128 stands for zero in the data rows.
Some points:
tensor([139, 162, 135, 136, 183, 150, 176, 143, 122, 127, 153, 154, 144, 147, 121, 167, 125, 151,
        122, 174, 149, 144, 141, 138, 155, 130, 158, 176, 143, 172, 151, 140, 168, 155])
tensor([144, 141, 140, 119, 150, 147, 130, 161, 160, 155, 136, 148, 120, 142, 165, 140, 151, 151,
        126, 127, 123, 142, 148, 158, 127, 142, 140, 127, 145, 139, 154,  91, 143, 135])
tensor([144, 136, 143, 154, 147, 116, 133,  48, 153, 150, 149, 131, 150, 147, 158, 153, 143, 147,
        126, 119, 121, 137, 171, 148, 144, 164, 144, 145, 144, 143, 147, 108, 145, 118])
tensor([133, 159, 148, 141, 149,  55, 138, 141, 145, 138, 148, 141, 135, 151, 136,  56, 139, 128,
        160, 154, 125, 142, 145, 138, 154, 147, 138, 148, 149, 155, 150, 159, 162, 160])
tensor([163, 144, 151, 125, 144, 153, 151, 140,  32, 155, 135, 142, 175, 148, 169, 134, 161, 127,
        161, 133, 116, 141, 147, 130, 126, 143, 134, 116, 156, 127, 156, 141, 135, 119])
tensor([162, 138, 168, 133, 145, 143, 147, 145, 148, 152, 137, 139, 153, 124,  53, 114, 133, 157,
        133, 126, 133, 150, 149, 146, 148, 139, 156, 145, 130, 118, 151, 153, 139, 105])
tensor([145, 147, 146, 134, 143, 151, 160,  46, 143, 155, 136, 150, 151, 133, 143, 132, 142, 146,
        135, 167, 168, 137,  82, 156, 140, 125, 157, 154, 160, 134, 137, 153, 143, 153])
tensor([144, 144, 157, 147,  46, 156, 145, 146, 138, 137, 142, 143, 154, 148, 141, 142, 143, 134,
         56, 152, 136, 149, 151, 146, 142, 133, 138, 147, 146, 148, 150, 154, 147, 147])
tensor([161, 142, 142, 120, 140, 133, 137, 153, 156, 162, 137, 133, 157, 137, 155, 145, 152, 144,
        161, 117, 165, 141, 153, 144, 125, 151, 141, 140, 147, 131, 161, 148, 136, 141])
tensor([142, 150, 134, 120, 151, 128, 136, 155, 157, 162, 135, 149, 138, 138, 147, 153, 163, 127,
        147, 160, 153,  71, 138, 155, 142, 149, 156, 133, 163, 142, 141, 146, 146, 139])
tensor([162, 149, 149, 161, 154, 161, 164, 147, 137, 134, 149,  61, 101, 146, 142, 146, 152, 152,
        139, 123, 132, 150,  88, 139, 159, 140, 134, 157, 146, 136, 141, 147, 128, 137])
tensor([150, 159, 146, 173, 124, 128, 165, 150, 143, 143, 160, 136, 161, 146, 148, 155, 129, 142,
        168, 148, 152, 141, 154, 156, 161, 155, 150, 154, 141, 147, 142, 163, 171, 124])
tensor([128, 145, 143, 166, 148, 125, 153, 139, 129, 136, 150, 149, 121, 146, 136, 139, 114, 173,
        120, 141, 176, 149, 135, 153, 151, 138, 155,  22, 130, 144, 146, 152, 153, 162])
tensor([138,  76, 153, 165, 149, 140, 149, 139, 141, 144,  68, 154, 114, 157, 139, 159, 151, 118,
        163, 163, 125, 165, 147, 140, 166, 141, 126, 137, 135, 141, 144, 145, 136, 154])
tensor([154, 138, 145, 155, 152, 119, 183, 154, 169,  90, 148, 156, 168, 145, 158, 149, 167,  74,
        122, 146, 149, 153, 136, 120, 135, 144, 142, 133, 167, 144, 145, 116, 126, 124])
tensor([133,  85, 163, 144, 134, 149, 138, 151, 133,  77, 155, 135, 153, 133, 137, 132, 152, 166,
        147, 121, 140,  80, 137, 150, 148, 145, 153, 158, 141, 141, 148, 156, 164, 150])
tensor([135, 136, 137, 108, 141, 136, 132, 141, 143, 146, 145, 139, 138, 156,  86, 165, 149, 152,
        143, 159,  96, 139, 140, 151, 122, 154, 143, 129, 167, 164, 133, 135, 141, 153])
tensor([148, 148, 156, 132, 133, 140, 153, 148, 138, 145, 140, 135, 114, 136, 142, 126, 135, 143,
        156, 118, 163, 139, 138, 157, 143, 137, 161, 158, 127, 134, 140,  63, 161, 146])
tensor([142, 156,  55, 167, 141, 161, 134, 148, 128, 162, 136, 140, 149, 135, 164, 118, 133, 151,
        142, 160, 150, 141, 145, 155, 150, 137, 144, 159, 136, 127, 145, 149, 145, 139])
tensor([149, 145, 149, 173, 131, 130, 142, 143, 149, 157, 141, 143, 135, 140, 151, 149, 142, 151,
        142, 116, 162, 154, 150, 153, 156, 140, 155, 160, 138, 134, 157, 148, 142, 149])
tensor([151, 166, 146, 122, 159, 139, 161, 150, 148, 129, 150, 150, 124, 148, 149, 169, 130, 149,
        142, 154, 145, 148, 154, 161, 144, 141, 159, 147, 131, 144, 137, 164, 157, 118])
tensor([142, 149, 145, 142, 126, 140, 112, 160, 120, 146, 144, 146, 135, 135, 149, 128, 116, 131,
        134, 164, 153, 147, 130, 159, 158, 148, 148, 161, 141, 142, 136,  65, 165, 152])
tensor([168, 120, 155, 124, 170, 139, 176, 163, 152, 175, 132, 139, 154, 133, 161, 128, 141, 160,
        100, 139, 163, 147, 145, 153, 139, 133, 147, 144, 126, 119, 142, 140, 122, 152])
tensor([157, 139, 150, 149, 129, 164, 142, 150, 168, 144, 128, 143, 137,  66, 169, 121, 153, 130,
        161, 165, 116, 155, 153, 140, 130, 144, 148, 122, 140, 130, 140, 146, 115, 129])
tensor([141, 151, 157, 124, 130, 132, 159, 147, 135, 140, 133, 135, 143, 134, 148, 131, 139, 146,
        153, 171, 159, 151, 155, 140, 140, 129, 143, 147, 121, 137, 139, 152, 133, 158])
tensor([150, 145, 157, 163, 125, 131, 132, 160, 150, 153, 148, 150, 130, 141, 149, 149, 138, 159,
        155, 148, 129, 148,  59, 144, 153, 150, 146, 148, 172, 125, 158, 154, 130, 146])
tensor([139, 153, 156, 172, 165, 163, 123, 142, 143, 148, 148, 143, 151, 132, 142, 121, 129, 152,
        121, 160, 126, 142, 143, 140, 142, 150, 157, 151, 131, 143, 149, 157, 147, 130])
tensor([137, 151, 145, 127, 131, 182, 117, 134, 143, 123, 165, 159, 130, 171, 145, 130, 167, 138,
        155, 136, 157, 157, 151, 139, 156, 159, 127, 141, 149, 150, 153, 152, 152, 165])
tensor([157, 153, 146, 134, 135, 165, 156, 141, 150, 140, 157, 161, 127, 152, 157, 134, 153, 127,
        162, 146, 159, 161, 140, 149, 163, 165, 135, 142, 143, 134, 139, 155, 137, 155])
tensor([157, 144, 146, 108, 152, 161, 168, 142, 158, 153, 139, 134, 170, 140, 157, 127, 137, 140,
        152, 122, 120, 153, 150, 154, 142, 133, 152, 132, 159, 140, 148, 153, 153, 165])
tensor([135, 160, 135, 142, 156, 117, 128, 144, 126, 126, 154, 134, 153, 147, 128, 153, 113, 140,
        128, 127, 158, 149, 150, 150, 167, 144, 149, 169, 125, 165, 133, 146,  39, 174])
tensor([149, 134, 136, 175, 169, 167, 161, 136, 151, 129, 168, 168, 180, 158, 121, 131, 187, 178,
        158, 159, 140, 165, 149, 115, 147, 145, 118, 134, 148, 158, 140,  93, 125, 166])
tensor([154, 144, 155, 148, 135, 121, 136, 155,  80, 146, 138, 154, 135, 135, 142, 165, 150, 153,
        152, 129, 159, 143, 136, 152, 145, 151, 155, 152, 147, 145, 134, 147, 139, 128])
tensor([131, 150, 149, 139, 155, 128, 152, 149, 139, 148, 138, 133, 139, 133, 147, 141, 131, 154,
        122, 142, 156, 132, 139, 158, 139, 147,  17, 159, 138, 143, 148, 157, 164, 141])
tensor([135, 179, 150, 149, 148, 165, 128, 133, 144, 109,  39, 147, 142, 151, 130, 147, 151, 138,
        148, 126, 164, 145, 152, 137, 159, 151, 148, 145, 153, 165, 154, 145, 154, 145])
tensor([148, 137, 158, 128, 143, 141, 120, 147, 138, 142, 156, 143, 135, 144, 138, 138, 137, 154,
        132, 159, 164, 152, 139,  40, 163, 141, 150, 154, 136, 134, 137, 146, 150, 138])
tensor([126, 163, 138, 147, 163, 137, 110, 142, 153, 122, 146, 140, 168, 147, 122, 182, 136, 122,
        143, 140, 136, 143, 153, 139, 142, 147, 135, 133, 156,  28, 131, 141, 160, 169])
tensor([135, 144, 140, 148, 142, 147, 120, 132, 147, 128, 161, 154, 126, 157, 146, 152, 152, 131,
        166, 125, 130, 147, 156, 144, 154,  16, 127, 141, 146, 149, 142, 143, 139, 129])
tensor([160, 141, 149, 150, 137, 179, 160, 134, 152, 141, 148, 166, 132, 161, 141, 145,  42, 123,
        171, 142, 123,  86, 148, 121, 146, 153, 120, 131, 152, 147, 152, 127, 120, 141])
tensor([135, 150, 130, 127, 144, 143, 121, 142, 159, 144, 140, 148, 186, 151, 139, 162, 154, 110,
        152, 129, 131, 135,  75, 135, 130, 146, 134, 122,  40, 171, 142, 137, 156, 135])
tensor([153, 145, 147, 131, 133, 144, 137, 145, 134, 157, 151, 136, 131, 147, 155, 155, 144, 134,
        146, 170, 123, 142, 155, 159, 156, 137, 159, 150, 123, 134, 137, 163, 144, 170])
tensor([127, 134, 131, 129, 143, 124, 149, 146, 153, 153, 147, 144, 180, 145, 129, 172, 140, 148,
        151, 139, 155, 153, 144, 136, 130, 139, 145, 142, 174, 169, 146, 124, 138, 182])
tensor([155, 146, 147, 152, 134, 125, 122, 148, 156, 151, 132, 149, 165, 139, 158, 159, 137, 155,
        144, 151, 141, 150, 145, 150, 139, 141, 140, 135, 153, 151, 139, 141, 143, 103])
tensor([142, 147, 154, 131, 127, 152, 147, 137, 151, 126, 171, 152, 107, 162, 159, 147, 166, 131,
        162, 143, 142, 151, 151, 145, 151, 161, 140, 129, 137, 140, 134, 148, 137, 139])
tensor([ 19, 143, 147, 138, 146, 157, 173, 156, 135, 156, 147, 152, 143, 134, 149, 129, 138, 143,
        139, 135, 134, 152, 133, 150, 149, 149, 158, 155, 144, 127, 156, 143, 125, 114])
tensor([155, 140, 137, 141, 168, 136, 112, 157, 152, 155, 130, 149, 137, 148, 158, 144, 149, 153,
        122, 150, 108, 144, 139, 147, 126, 139, 152, 141, 158, 153, 152, 146, 141, 152])
tensor([144, 150, 148, 168, 142, 146, 154, 148, 146, 155, 139, 148, 143, 149, 137, 137, 187, 155,
        134, 166, 161,  56, 154, 142, 142, 130, 146, 142, 128, 133, 151, 135, 112, 150])
tensor([128, 146, 137, 147, 148, 159, 131, 145, 149, 136, 146,  35, 158, 156, 134, 145, 145, 121,
        152, 171, 152, 141, 164, 144, 140, 147, 146, 115, 158, 167, 140, 129, 148, 139])
tensor([153,  96,  74, 123, 138, 133, 141, 142, 137,  67, 137, 143, 145, 142, 160, 130, 125, 174,
        138, 149, 138, 148, 136, 160, 144, 152, 151, 150, 134, 132, 139, 150, 138, 127])
There is one direction along which these points spread out most. Take the direction at right angles to it along which they spread out most. Go by this last direction. Where along it does each point below lie, from 0 to 99? The average is 50, and the first point in the table lies past the average. One standard deviation of the points above along it is 16.
tensor([140, 149, 143, 166, 145, 155, 128, 151, 150, 153, 145, 151, 157, 156, 157, 142, 153, 131,
        136, 105, 120, 138, 148, 146, 132, 160, 152, 135, 167, 165, 158, 156, 149, 161]) ~ 40
tensor([138, 147, 129, 141, 146, 146, 129, 131, 136, 129, 164, 150, 133,  33, 123, 174, 148, 129,
        151, 130, 146, 144, 151, 138, 148, 147, 128, 135, 155, 176, 147, 143, 156, 165]) ~ 51
tensor([149, 136, 146, 153, 154, 154, 114, 156, 161, 152, 148, 146, 172, 149, 143, 136, 131, 152,
        155, 144, 158, 150, 140, 152, 130, 137, 141, 135, 158, 161, 142, 151, 146, 123]) ~ 47
tensor([145, 146, 145, 166, 150, 131, 171, 159, 148, 144, 146, 150, 154, 148, 133, 167, 141, 176,
        139, 172, 147, 153, 141, 151, 142, 128, 145, 155, 148, 151, 138, 124, 157, 143]) ~ 65
tensor([137, 138, 143, 105, 115, 141, 132, 143, 168, 156, 131, 139, 165, 149, 148, 154, 141, 174,
        171, 149, 161, 148, 149, 142, 141, 148, 139, 140, 158, 141, 157, 144, 132, 118]) ~ 39
tensor([150, 151, 153, 138, 169, 156, 141, 150, 144, 139, 153, 148, 135, 148, 149, 135, 128, 130,
        127, 121, 143, 140, 150, 146, 147, 138, 161, 157, 136, 156, 151, 165, 170, 144]) ~ 56
tensor([136,  56, 150, 147, 156, 145, 132, 139, 136, 179, 158, 137, 139, 147, 145, 150, 131, 117,
        141, 149, 170, 148, 151, 149, 152, 148, 152, 156, 134, 145, 146, 158, 157, 143]) ~ 49
tensor([137, 141, 142, 146, 136, 150, 147, 152, 146, 154, 130, 148, 155, 143, 145, 128, 141, 140,
        144, 120, 141, 134, 140, 143, 133, 142, 141, 140, 160, 152,  11, 150, 151, 141]) ~ 45
tensor([137, 143, 157, 164, 138, 141, 143, 136, 136, 127, 142, 142, 115, 148, 143, 137, 129, 144,
        153, 148, 160, 155, 145, 138,  19, 140, 151, 165, 126, 136, 149, 155, 138, 154]) ~ 47
tensor([135, 145,  86, 137, 132, 126, 159, 142, 152, 167, 129, 131, 125, 140, 158, 156, 144, 156,
        133, 118, 133, 130, 145,  62, 132, 140, 151, 139, 149, 143, 144, 148, 157, 142]) ~ 46
tensor([141, 151, 150, 160, 126, 139, 170, 139, 148, 153, 138, 136, 145, 142, 150, 153, 147, 175,
        157, 138, 111, 143, 160, 142, 155, 151, 147, 158,  90, 131, 136, 143, 150, 168]) ~ 52
tensor([142, 151, 150, 137, 163, 159, 122, 129, 140, 140, 158, 157, 108, 157, 146, 150, 168, 146,
        136, 157, 149, 149, 157, 141, 146, 170, 129, 144, 141, 150, 128, 146, 123, 112]) ~ 50
tensor([163, 139,  79, 155, 122, 154, 159, 147, 139, 161, 149, 159, 115, 159,  74, 127, 162, 109,
        150, 133, 152, 153, 146, 157, 138, 151, 135, 144, 141, 134, 152, 145, 140, 129]) ~ 52
